In the rows, 128 means zero.
One turn moves each row of this set onto another row. After a few examples, where does it send each row asked below?
z705: [150 124 135 139 118 170 125 124 108 110 125 153 169  99 116 106 120 128]
z498: [168 127 147 105 116 128 141  89 105 126 132 124 159  89 123 139 136 114]
z52: [115 121 122 105 131 115 145 107  92 147 148 142 171  88 112 137 116 115]
z661: [138 124 104 146 112 112 144 129 118 114 161 131 147  86 121 129  90 120]
z760: [114 113 141 144 110 151 122 112 148 118 147 132 122 103 141 122 108 116]
z116: [141 114 158 104 108 108 133 123 130 130 128 147 181  89 128 133 151 132]
z678: [138 126 136 148 123 125 139  88 155 120 120 161 155 123 122 141 107 109]
z480: [132 107 110 124 114 130 140 128 105 151 150 153 138  92 135 165 130 149]
z545: [139 119 116 113 105 134 133  89 120 124 173 138 164  78 100 149 121 127]
z611: [157 139 128 137 103 158 135  93 153 126 126 134 155  82 125 127 116  99]
z584: [151 133 139 144 123 126 141  93 124 133 158 161 141 101 149 135  96 101]
z82: [143 133 119 129 103 132 136 104 149 134 112 154 152 109  99 115 148 107]
z179: [142 114 140 145 128 119 133  99 145 118 117 168 150 126 122 149 105 110]
z829: [140 128 143 144 108 141 118 148 108 128 160 143 160 108 140 154 140 134]
z445: [133 124 130 149 126 124 143 112 128 132 129 149 147 100 140 172  91 144]
z419: [111 131 117 139 122 146 148 112 133 109 151 142 146  73 110 129 110 155]
z222: [130 126 130 146 124 127 135 127 125 139 119 146 142 104 134 170  93 147]
z301: [150 120 140 140 132 163 116 125 141 129 126 141 172 115 134 117 145 130]
z286: [129 100 107 118 111 130 135 136 115 149 152 159 134 103 127 164 129 140]
z627: [127 143 142 137 126 116 160 124  91 127 143 156 145  91 141 139 111 145]
z697: [139 107 111 111 102 131 142 123 109 131 125 151 134  90 110 130 165 129]
z541: [131 107 120 117 127 130 142 121 118 115 107 121 141  89  96 119 140 125]
z567: [122 132 169 141 126 125 119 114 113 128 133 157 166  77 136 157 116 120]
z397: [143 134 118 126 104 127 125 108 151 146 113 157 152 108  96 124 135 102]
z572: [117 117 125 122 110 159 150 141 112 117 145 125 138 110 130 130 144 104]
z552: [124 134 137 139 130 124 124 130 124 153 124 123 139  90 127 147 105 153]
z409: [133  93 115 118 120 118 126 132 126 139 173 149 140 113 119 141 140 139]
z575: [139 104 108 112 107 130 141 128 114 126 111 149 133  88 102 131 152 120]
z758: [135 123 128 138 140 126 141 110 132 124 141 166 183  82 120 132 112  88]
z250: [125 130 117 124 100 127 157 134 153 123 140 138 158  80 118 118 126  89]
z820: [128 124 137 139 140 139 155 118 144 114 154 161 137 113 143 110 126 144]
z904: [151  96 142 139 151 112 130 102 132 111 130 148 150 116 126 141 108 117]
z831: [137 129 125 123 113 120 118 105 167 156 138 138 160 103 101 127 124 111]
z754: [121 128 133 103 123 152 153 121 100 155 130 148 170  83 133 124 102 124]
z516: [157 148 154 121 124 132 143 111 138 153 137 138 149 113 148 114 137 128]
z723: [115 133 127 113 106 141 149 131 114 136 158 159 169  98 119 139 151 154]
z244: [117 131 150 121  81 154 126 109 134 131 152 146 146 106 124 124  95 113]
z441: [143 107 151 109  93 128 132 131 132 128 152 178 167  82 135 118 130 131]
z55: [159 115 126 126 103 127 158 131 112 105 152 145 168 105 132 130  90 119]
z736: [137 107 128 113 101 162 147 108 136 101 135 147 165  91 113 131 158 122]

z758 goes to z567
z409 goes to z541
z575 goes to z397
Now find these:
z584 goes to z627
z697 goes to z82
z661 goes to z52
z516 goes to z820
z244 goes to z55

One turn moves each row of this set onto another row. After a few examples, where does it send each row asked below?
z67: [ 97 148 145 113 112 123 135 125 156 115 109 150]
z308: [132 132 103 120  97 116 119 114 167 116 122 132]
z341: [136 104 134 131 147 122 141 124 110 123 134 126]
z772: [130 138 119 101 117 128 130 135 174 131 121 158]
z300: [131 111 138 121 132 116 120 146 101 120 123 135]
z317: [154 132 119 112 108 110 151 112 164 124 108 133]
z91: [167 121 113 103 122 133 148 148 133 105 123 132]
z443: [130 128 100  95 113 117 143 123 108 125  99 156]
z703: [138  98 109 113 123 138 117 148 146 111 126 130]
z433: [133  95 113 107 131 136 148 146 146 134 119 140]
z423: [106 148 139 103 122 121 125 139 117 119 138 162]
z848: [118 124 141 112 129 126 121  82 129 113 122 140]
z825: [151 131 106 114 124 118 148 106 119  98 100 122]
z130: [146 143 129 105 123 123 141 133 178 118 109 142]
z78: [105 110 127 138 135 116 132 136 113 127 122 125]
z780: [102 128 143 106 121 120 126  96 126 125 107 149]
z748: [145 128 112  97  98 116 129 123 153 135 121 159]
z306: [134 137 147 121 139 137 136 125 107 106 147 129]
z822: [114 139 137 114  88 128 158 105 122 114 114 143]
z71: [133 105 118 121 125 127 141 152 152 114 100 117]
z926: [134 139 115 114 121 130 123 124 182 115 126 139]
z448: [118 127 101 108 104 127 134 164 134 122 111 139]
z958: [100 136 134 127 137 136 147 123 113 127 143 132]
z451: [135 136  88 107 138 118 141 153 125 119 131 139]
z282: [127 131 154 105 123 117 123  97 123 108 101 140]
z733: [140 137  92 112 142 115 152 151 128 115 124 128]
z380: [141 143 156 100 117 131 121 122 147  97 125 153]
z208: [101 149 130 132 135 125 133 114 136 100 144 125]
z658: [132 139  86 117 139 117 138 150 131 110 130 126]
z702: [120 134 141 113 131 137 148  98 161 116 139 152]
z365: [125 117  91 126 126 138 155 129 151 118 134 120]
z840: [112 146 149 119 127 125 135 145 103 115 122 132]
z332: [124 132 130 111  94 139 147  93 122 110 138 149]
z696: [138 149 154 109 142 118 158 123 124 107 130 139]
z799: [118 124  83 117 115 129 125 103 122 110 123 135]
z921: [130 140 139 115  87 131 137 105 121  95 120 137]

z78 goes to z300
z840 goes to z306
z443 goes to z825
Now find these:
z433 goes to z71
z733 goes to z658
z282 goes to z848
z921 goes to z332
z91 goes to z365
z926 goes to z772
z702 goes to z67
z317 goes to z308
z208 goes to z423

One turn moves each row of this set onto another row. After a few examples, where does it send each row asked below?
z8: [ 70 157 150 129 104 134 125  92 113 142 120 118 185 151 132 123 109 160
 107  90 146 102 126 135 124 154 156 154 115 145 131 128]
z674: [ 75 135 181 100 129 143 128 115 113 159 126 121 168 139 111 142 153 144
 119  99 109 113 152 150 141 134 131 152  60 119 141 142]
z202: [113 136 159 111 101 157 132 125 134 154 134 122 161 154 129 140 140 159
  81 121  97  91 128 156 136 141 148 175  79 139 145 121]
z662: [ 87 129 160 104 144 120 118 136  80 132 125 142 152 134 102 132 137 130
 117 128  95 120 136 128 137 135 136 155  89 151 125 146]
z637: [ 71 118 173 120 151 137 124 135 122 119  97 152 131 120 155 103 158 143
 109  98 139 104 123 120 149 127 149 131  94 129 142 148]
z539: [ 81 159 154 119 120 114 133 131  97 138 137 130 166 140 100 152  98 159
 108  88 132 107 118 143 130 158 152 152 111 149 128 139]
z392: [130 140 164 125 104 114 149 142 119 128  95 133 178  99 127 116 146 137
 114  78 126 116 152 149 147 130 173 150  98 151 140 160]
z464: [ 85 167 153 119 135 112 148 133 120 138 137 139 155 128 112 131 116 150
 148  94 124  92 114 121 140 172 164 148  89 146 141 128]
z698: [ 71 143 182 115 141 149 120 101  88 153 124 131 164 121 120 112 152 145
 117 105  88 111 144 150 136 141 129 139  87 130 139 140]
z391: [ 99 140 160  84 117 154 144 122 139 133 132 165 159 130 136 131 142 128
 129 120 131  91 109 125 146 155 153 158  47 152 120 138]
z557: [ 61 168 170 114 111 134 124 112 115 157 142 114 165 144 114 135 116 155
 119  90 133 100 125 145 132 162 142 151 117 157 136 135]
z936: [102 141 167 113  91 132 151 126 130 127  95 137 195  98 152 112 157 144
 116  94 136 115 151 137 140 122 166 162 112 160 121 153]
z177: [ 87 125 157  89 125 122 130 142 100 133 125 139 162 140 101 152 136 136
 113 115 121 119 141 129 145 131 137 159  55 131 124 151]
z168: [122 151 172 115 110 112 145 142 135 145 115 134 164  94 122 128 148 130
 106  87 114 105 150 159 157 135 170 156 103 168 143 157]
z19: [101 139 174 120  85 183 139 121 133 139 111 129 160 158 142 116 148 153
 108 113 123  98 114 153 123 152 156 169  65 146 143 130]
z670: [ 88 154 138 135 115 115 144 132 112 118 112 135 163 144 123 117 112 158
 142 100 140 103 115 109 128 165 174 155  90 140 140 128]
z209: [ 85 159 134 117 106 120 127 108 133 141 134 120 171 150 136 122 111 162
 112 114 131  86 120 115 138 158 157 163 114 155 137 120]
z638: [104 150 186 121 101 128 149 128 136 143  98 137 174  96 135 126 150 143
 102  79 125 113 143 169 139 134 166 150 105 169 136 167]
z346: [ 78 161 168 122 131 121 149 123 107 136 124 140 171 129 113 138 109 167
 135  73 133 105 110 141 123 169 152 131  93 137 135 144]
z426: [107 123 171 118 137 163 121 146 107 132 134 139 141 132 143 123 140 126
  80  95 132  93 118 151 151 127 151 156 135 145 135 116]
z642: [ 99 127 180 109 130 176 114 127 124 133 121 140 141 134 159 102 150 129
  94  91 143  90 112 145 148 134 141 137 126 153 137 132]
z420: [100 126 162 122 118 148 132 104 110 148 114 126 183 149 123 144 136 159
  82  97 108 111 144 158 129 128 147 161  70 111 139 127]
z192: [ 93 117 169 105 142 128 137 126  97 113 101 160 174 139 130 119 130 142
 126 118 122 125 108 131 111 140 135 131  78 149 121 163]
z446: [120 145 172 107 102 124 152 143 136 136 105 127 179  96 139 108 162 142
 135  88 120 108 151 138 151 133 157 146 102 156 142 158]
z878: [105 145 168 120  93 120 145 133 128 134 102 141 175  99 133 134 143 137
  87  97 129 115 146 157 142 125 174 171 116 176 123 156]
z915: [ 82 114 164 126 159 122 132 153 108 118 111 153 132 117 139 124 148 144
  92 103 126 106 127 127 150 120 158 146 105 120 140 132]
z367: [104 129 151 127 118 137 144 123 111 117 129 156 166 142 142  98 121 104
 105 139 140 100 104 141 135 146 174 165  77 152 133 123]
z877: [100 143 161 118  99 149 132 130 115 146 150 124 153 135 136 102 135 156
  77 138  96  88 113 158 145 146 140 157  98 144 153 128]
z988: [111 135 149 117  95 166 140 122 120 121 115 155 161 148 135 123 133 127
 107 119 139  99 113 134 136 149 177 180  54 148 124 122]
z299: [ 78 160 151 121 105 129 140 119 137 134 118 121 166 148 142 105 125 172
 144 105 135  92 111 112 126 168 154 147  99 150 147 133]
z431: [ 95 132 173  94 145 133 146 119 134 133 135 164 164 131 145 109 137 116
 134 135 123  95  99 134 133 154 143 139  76 163 131 142]
z51: [ 92 118 186 131 143 162 134 147  99 126 116 140 148 127 144 122 147 146
  89  82 132 108 120 159 134 123 149 144 126 123 139 125]
z743: [102 116 156 116 128 155 109 128 116 113 103 150 141 137 158 101 140 129
  84  98 154  98 114 125 148 126 154 142 114 150 129 140]
z136: [122 141 152 105  98 115 149 144 132 129 111 133 184  97 140 117 153 138
 118 104 123 107 154 127 155 124 165 165 112 160 127 147]
z473: [ 79 124 188 119 158 144 137 157 117 136 128 141 131 115 140 126 159 147
 102  97 115  99 123 146 148 127 142 142 117 124 147 127]
z635: [ 90 124 165  88 118 142 144 127 115 120 109 160 173 135 128 137 138 148
 125 104 140 116 115 127 131 142 139 141  44 133 116 162]
z913: [ 87 123 159 105 141 137 109 139 131 124 114 149 122 128 152 104 152 128
  99 113 139  92 120 112 163 130 150 143 104 153 138 141]
z887: [ 88 136 177 134  92 166 143 123 113 128 122 129 162 145 151  78 138 139
 107 128 134 103 104 161 125 152 154 150  82 143 152 137]
z42: [ 98 134 152 133 119 144 127 101  84 136 124 136 178 127 131 112 128 163
  69 111  96 106 130 157 134 133 146 148  94 117 136 129]
z3: [ 92 152 177 104  93 132 146 130 142 144 113 133 176  95 145 124 160 135
 111 104 126 107 149 147 148 128 163 169 118 179 125 152]

z642 goes to z743
z635 goes to z177
Now find these:
z662 goes to z698
z936 goes to z136
z670 goes to z464

